In the data rows, the value 500 means zero.
Here is a table of points, one per row:
ndarray[645 495 519 568 424 659 563 487 534 174 283 521 424 504 551 502
        535 775 656 402 379 724 506 507 746 578 461 522 498 537 515 455
        629 377 580 463 678 390 524 582 562 394 560 602 454 504 476 633
        707]
ndarray[226 585 510 451 456 531 215 442 466 756 480 366 561 455 583 606
        546 616 486 501 466 435 522 447 671 506 793 519 569 400 422 529
        412 559 716 361 509 277 460 646 592 455 664 467 526 440 413 549
        691]
ndarray[645 435 402 423 453 575 673 495 529 785 446 473 396 534 450 851
        379 553 315 445 525 595 520 526 536 835 432 400 531 606 489 436
        548 507 626 616 494 477 429 337 588 401 653 540 550 502 328 627
        532]
ndarray[394 478 409 456 688 435 490 641 666 591 477 497 330 709 826 621
        755 655 510 558 624 507 435 508 381 466 450 596 428 496 610 526
        572 635 429 456 605 460 399 448 266 716 377 431 482 479 553 631
        452]
ndarray[465 482 859 445 455 511 476 930 701 508 611 595 689 369 635 421
        427 503 453 682 541 474 642 426 406 633 507 323 505 522 552 482
        591 342 428 499 595 513 752 534 534 701 558 530 614 535 328 682
        500]
ndarray[560 606 417 397 462 288 312 456 461 735 482 574 522 473 559 280
        499 580 587 480 261 574 568 512 525 479 485 387 338 609 465 347
        553 360 399 447 473 461 443 411 449 494 687 701 422 260 501 384
        473]
ndarray[354 337 476 493 518 650 333 488 528 735 577 321 480 564 544 333
        474 596 369 482 738 702 498 510 708 532 358 560 518 586 587 403
        574 399 365 601 428 481 617 740 452 395 454 499 434 627 672 315
        473]
ndarray[453 450 580 586 574 347 459 488 433 452 493 431 511 437 448 849
        679 456 450 606 540 487 475 426 329 535 466 281 407 462 361 516
        478 685 394 765 499 427 555 547 567 300 305 781 363 507 636 426
        604]
ndarray[393 595 467 771 463 570 527 470 472 349 594 484 408 390 641 427
        478 468 382 454 457 608 444 457 302 451 463 451 413 715 508 317
        654 521 527 509 132 286 348 519 534 654 523 396 715 597 471 369
        635]
ndarray[379 352 460 393 443 544 601 573 399 433 489 319 512 367 547 503
        425 570 560 501 495 510 420 457 271  89 468 675 463 555 482 507
        469 529 708 501 624 510 629 255 496 361 776 694 496 513 559 489
        434]
ndarray[425 418 653 493 357 498 518 535 297 432 500 669 341 679 768 484
        569 359 358 508 491 390 672 501 559 386 406 531 385 422 355 568
        538 459 452 478 490 438 455 454 174 231 564 469 553 478 323 455
        345]
ndarray[420 725 492 310 443 640 471 563 436 558 306 514 386 432 430 385
        474 432 515 426 405 295 447 565 533 524 295 374 531 788 494 718
        607 802 434 474 533 490 576 480 488 629 421 472 503 500 567 348
        611]
ndarray[561 640 492 609 456 438 414 495 479 407 645 336 752 453 509 488
        522 524 415 441 456 465 376 695 469 641 261 625 346 488 689 760
        551 452 530 492 505 535 369 443 612 384 430 373 632 381 429 461
        450]
ndarray[539 583 580 387 517 514 439 211 689 441 465 613 608 516 482 436
        460 529 441 719 366 486 577 398 525 212 500 446 697 364 771 479
        542 527 485 930 452 476 764 475 342 614 442 496 745 367 321 681
        487]
ndarray[710 440 427 460 310 644 566 513 478 465 419 448 519 457 512 511
        471 540 742 513 646 365 594 533 488 571 569 560 366 359 497 435
        505 421 641 623 659 397 411 640 458 596 413 666 572 680 447 307
        495]
ndarray[384 469 590 462 562 674 823 427 569 515 654 359 504 412 631 413
        634 300 865 474 573 693 542 457 747 482 577 366 557 463 602 577
        502 507 376 447 449 600 343 256 581 516 464 487 492 462 408 404
        522]
ndarray[576 441 450 432 499 429 497 592 389 399 414 261 375 546 416 590
        597 442 420 600 247 480 629 452 548 582 570 493 314 544 628 398
        408 641 533 337 372 481 684 531 473 754 378 361 465 405 518 520
        238]
ndarray[828 498 532 528 370 284 862 506 517 825 588 544 432 422 416 313
        536 714 418 464 492 553 446 486 574 320 671 525 485 480 512 579
        513 585 565 479 543 419 563 726 608 434 545 317 473 431 555 466
        601]
ndarray[557 920 526 852 442 814 428 527 339 763 391 552 535 491 474 636
        490 410 503 529 429 810 505 376 369 455 625 683 579 444 513 526
        579 520 461 478 454 688 543 483 398 504 521 488 283 613 422 490
        368]
ndarray[431 624 514 621 505 338 423 388 565 529 432 395 285 554 530 316
        299 451 563 427 536 462 556 527 344 502 402 456 388 279 325 524
        593 394 542 477 479 448 596 361 825 475 421 416 415 663 458 552
        407]
ndarray[556 446 505 545 393 314 563 453 400 604 420 497 462 405 453 493
        488 674 521 630 600 558 424 467 648 468 304 441 521 440 348 451
        458 441 594 326 457 709 380 608 401 578 327 724 616 595 471 582
        601]
ndarray[576 381 383 472 392 726 339 512 501 432 871 478 364 399 483 421
        463 462 458 542 443 481 399 890 533 441 575 362 676 355 457 462
        602 586 464 382 386 515 474 404 457 460 402 527 333 418 642 647
        488]
ndarray[439 396 654 554 414 429 477 434 550 424 394 491 678 578 350 417
        509 496 432 274 453 541 577 611 434 549 543 331 685 409 343 466
        574 776 576 630 643 529 323 428 257 753 635 372 421 531 780 626
        442]
ndarray[499 428 507 399 403 477 349 483 363 432 697 487 373 485 325 349
        471 509 630 478 598 669 468 305 395 609 467 544 606 647 600 617
        146 566 418 474 634 370 400 360 426 551 402 424 457 483 307 521
        453]
ndarray[714 510 531 393 637 458 466 373 483 472 461 496 561 480 379 763
        535 638 579 450 691 392 407 473 448 440 525 337 516 523 425 344
        575 316 421 321 332 412 601 356 298 419 601 291 494 677 467 379
        483]
ndarray[475 398 687 408 546 477 464 423 714 510 516 658 587 480 498 679
        531 492 480 335 155 523 697 836 448 451 361 810 672 504 461 352
        217 533 489 438 511 628 547 510 610 468 421 489 582 680 401 258
        525]
ndarray[505 397 362 606 448 409 407 443 344 535 638 496 530 431 578 463
        632 398 655 187 514 321 518 351 475 602 429 532 591 545 585 421
        498 428 529 665 345 718 738 521 466 534 506 487 656 588 531 741
        489]
ndarray[528 456 381 385 626 336 617 486 484 383 455 458 517 486 493 496
        293 502 567 402 476 583 491 426 421 538 467 535 656 356 459 543
        788 711 454 316 421 459 520 784 418 499 464 647 506 489 390 468
        393]
ndarray[460 477 628 497 540 453 560 409 131 487 385 715 625 525 584 485
        453 494 537 676 770 510 685 829 447 575 507 541 712 498 602 441
        526 475 474 600 458 389 681 418 811 617 434 422 584 277 690 597
        497]
ndarray[478 317 518 542 402 449 405 525 536 457 417 591 482 651 565 710
        378 471 484 427 437 508 491 399 425 376 791 325 475 648 815 904
        522 365 488 384 366 818 406 524 597 453 455 520 653 502 635 415
        633]
ndarray[448 419 433 477 649 419 554 472 406 519 519 486 483 442 458 482
        441 348 539 558 346 443 506 456 405 503 537 409 486 519 603 407
        709 355 696 458 917 544 487 517 377 350 272 240 374 510 467 446
        692]
ndarray[402 709 382 752 553 383 539 462 612 414 547 462 526 454 345 490
        508 575 471 548 528 379 495 755 611 512 808 636 480 856 363 767
        618 413 508 599 553 635 513 421 404 505 456 571 584 623 392 474
        293]
ndarray[685 470 709 515 885 576 431 611 466 493 487 475 413 803 135 338
        847 397 470 576 496 421 453 501 405 445 451 453 520 511 556 472
        585 439 758 469 420 472 383 679 679 429 617 809 507 442 443 517
        382]
ndarray[510 447 501 487 564 679 516 439 444 538 850 542 517 612 433 695
        371 409 740 537 264 641 370 397 691 450 419 571 333 526 267 525
        542 587 372 563 619 365 510 486 587 630 471 533 633 532 713 609
        454]
ndarray[611 553 531 665 544 502 422 383 690 444 412 408 557 519 646 422
        413 366 498 458 711 453 432 565 374 559 637 657 445 696 289 464
        330 517 418 396 673 637 517 564 389 443 422 510 576  84 467 502
        515]
ndarray[470 395 522 494 468 445 484 348 628 473 421 629 633 443 408 499
        453 347 459 611 687 493 597 590 516 374 374 519 258 711 683 564
        359 663 477 369 425 418 440 535 515 578 590 478 241 763 404 780
        524]
ndarray[781 507 338 472 811 447 446 718 432 389 516 450 506 780 594 359
        681 408 462 693 490 488 504 494 558 512 574 522 544 429 345 604
        324 540 544 558 390 602 541 372 499 544 753 409 454 648 460 394
        885]
ndarray[465 510 401 335 344 433 482 587 557 450 437 529 609 605 532 630
        560 332 385 407 641 438 363 422 537 186 484 616 612 487 354 438
        589 251 456 554 460 393 381 503 646 675 339 553 285 408 410 484
        486]
ndarray[348 410 346 450 293 485 547 534 607 444 429 659 650 756 520 360
        650 506 503 633 418 432 231 406 416 791 570 588 534 444 496 334
        579 607 452 468 438 583 585 432 676 333 460 405 496 606 429 436
        419]
ndarray[506 627 430 371 551 608 371 504 491 340 655 600 472 376 503 514
        485 519 378 409 824 555 580 330 679 452 547 398 399 455 467 399
        543 754 535 487 661 643 454 540 728 421 482 474 555 489 584 368
        328]
ndarray[603 407 561 544 590 472 485 462 404 439 407 392 477 389 763 508
        363 623 519 537 372 240 426 402 565 505 401 469 563 549 541 452
        442 571 344 597 482 529 290 581 565 456 528 388 280 486 446 477
        344]
ndarray[489 380 497 502 519 545 503 320 545 581 422 527 489 395 507 463
        481 506 306 444 541 495 438 379 564 714 396 596 398 304 547 585
        616 448 581 430 553 430 552 302 463 595 682 658 445 316 531 337
        543]
ndarray[445 426 224 867 534 520 511 722 595 534 402 610 563 483 401 477
        450 439 425 381 437 416 553 458 557 318 399 304 573 347 593 434
        226 435 376 438 676 351 584 451 543 537 484 500 668 433 486 505
        412]
ndarray[497 417 501 343 605 727 698 444 390 593 382 477 554 443 472 313
        469 686 318 400 394 574 472 454 458 563 668 433 383 464 328 630
        248 368 415 528 370 483 500 563 426 460 262 435 488 551 473 574
        564]
ndarray[288 609 453 490 484 564 757 514 513 367 705 568 479 572 490 639
        415 628 777 487 571 535 475 540 543 610 375 384 475 468 516 499
        270 391 805 556 383 530 540 784 358 488 631 511 328 252 481 436
        501]
ndarray[331 584 483 467 458 451 500 477 460 454 491 439 313 430 204 629
        497 452 449 483 534 406 476 564 446 485 615 733 366 334 546 423
        536 410 187 556 555 754 417 552 553 518 785 388 499 416 452 525
        763]
ndarray[468 844 540 366 479 391 544 432 514 460 471 448 402 454 632 476
        479 363 391 495 454 449 343 616 463 592 552 409 571 394 620 400
        224 384 458 424 643 418 441 536 433 424 539 650 554 806 776 562
        393]
ndarray[478 510 637 466 473 443 473 804 794 479 450 659 607 365 298 468
        435 487 559 727 491 444 754 319 509 602 466 774 630 458 415 517
        536 450 517 581 254 410 334 399 420 272 422 402 543 453 887 551
        476]
There is one direction along which these points spread out most. For each point below, how far along it does it lie, from 0 to 99? The average is 50, and the first point in the table lies past the average. One standard deviation of the points above along it is 16.
ndarray[499 428 507 399 403 477 349 483 363 432 697 487 373 485 325 349
        471 509 630 478 598 669 468 305 395 609 467 544 606 647 600 617
        146 566 418 474 634 370 400 360 426 551 402 424 457 483 307 521
        453] --> 53
ndarray[453 450 580 586 574 347 459 488 433 452 493 431 511 437 448 849
        679 456 450 606 540 487 475 426 329 535 466 281 407 462 361 516
        478 685 394 765 499 427 555 547 567 300 305 781 363 507 636 426
        604] --> 52
ndarray[489 380 497 502 519 545 503 320 545 581 422 527 489 395 507 463
        481 506 306 444 541 495 438 379 564 714 396 596 398 304 547 585
        616 448 581 430 553 430 552 302 463 595 682 658 445 316 531 337
        543] --> 62
ndarray[348 410 346 450 293 485 547 534 607 444 429 659 650 756 520 360
        650 506 503 633 418 432 231 406 416 791 570 588 534 444 496 334
        579 607 452 468 438 583 585 432 676 333 460 405 496 606 429 436
        419] --> 42
ndarray[475 398 687 408 546 477 464 423 714 510 516 658 587 480 498 679
        531 492 480 335 155 523 697 836 448 451 361 810 672 504 461 352
        217 533 489 438 511 628 547 510 610 468 421 489 582 680 401 258
        525] --> 28
ndarray[828 498 532 528 370 284 862 506 517 825 588 544 432 422 416 313
        536 714 418 464 492 553 446 486 574 320 671 525 485 480 512 579
        513 585 565 479 543 419 563 726 608 434 545 317 473 431 555 466
        601] --> 70
ndarray[561 640 492 609 456 438 414 495 479 407 645 336 752 453 509 488
        522 524 415 441 456 465 376 695 469 641 261 625 346 488 689 760
        551 452 530 492 505 535 369 443 612 384 430 373 632 381 429 461
        450] --> 47
ndarray[394 478 409 456 688 435 490 641 666 591 477 497 330 709 826 621
        755 655 510 558 624 507 435 508 381 466 450 596 428 496 610 526
        572 635 429 456 605 460 399 448 266 716 377 431 482 479 553 631
        452] --> 44
ndarray[354 337 476 493 518 650 333 488 528 735 577 321 480 564 544 333
        474 596 369 482 738 702 498 510 708 532 358 560 518 586 587 403
        574 399 365 601 428 481 617 740 452 395 454 499 434 627 672 315
        473] --> 62
ndarray[226 585 510 451 456 531 215 442 466 756 480 366 561 455 583 606
        546 616 486 501 466 435 522 447 671 506 793 519 569 400 422 529
        412 559 716 361 509 277 460 646 592 455 664 467 526 440 413 549
        691] --> 67
ndarray[557 920 526 852 442 814 428 527 339 763 391 552 535 491 474 636
        490 410 503 529 429 810 505 376 369 455 625 683 579 444 513 526
        579 520 461 478 454 688 543 483 398 504 521 488 283 613 422 490
        368] --> 58
ndarray[439 396 654 554 414 429 477 434 550 424 394 491 678 578 350 417
        509 496 432 274 453 541 577 611 434 549 543 331 685 409 343 466
        574 776 576 630 643 529 323 428 257 753 635 372 421 531 780 626
        442] --> 31
ndarray[645 435 402 423 453 575 673 495 529 785 446 473 396 534 450 851
        379 553 315 445 525 595 520 526 536 835 432 400 531 606 489 436
        548 507 626 616 494 477 429 337 588 401 653 540 550 502 328 627
        532] --> 68
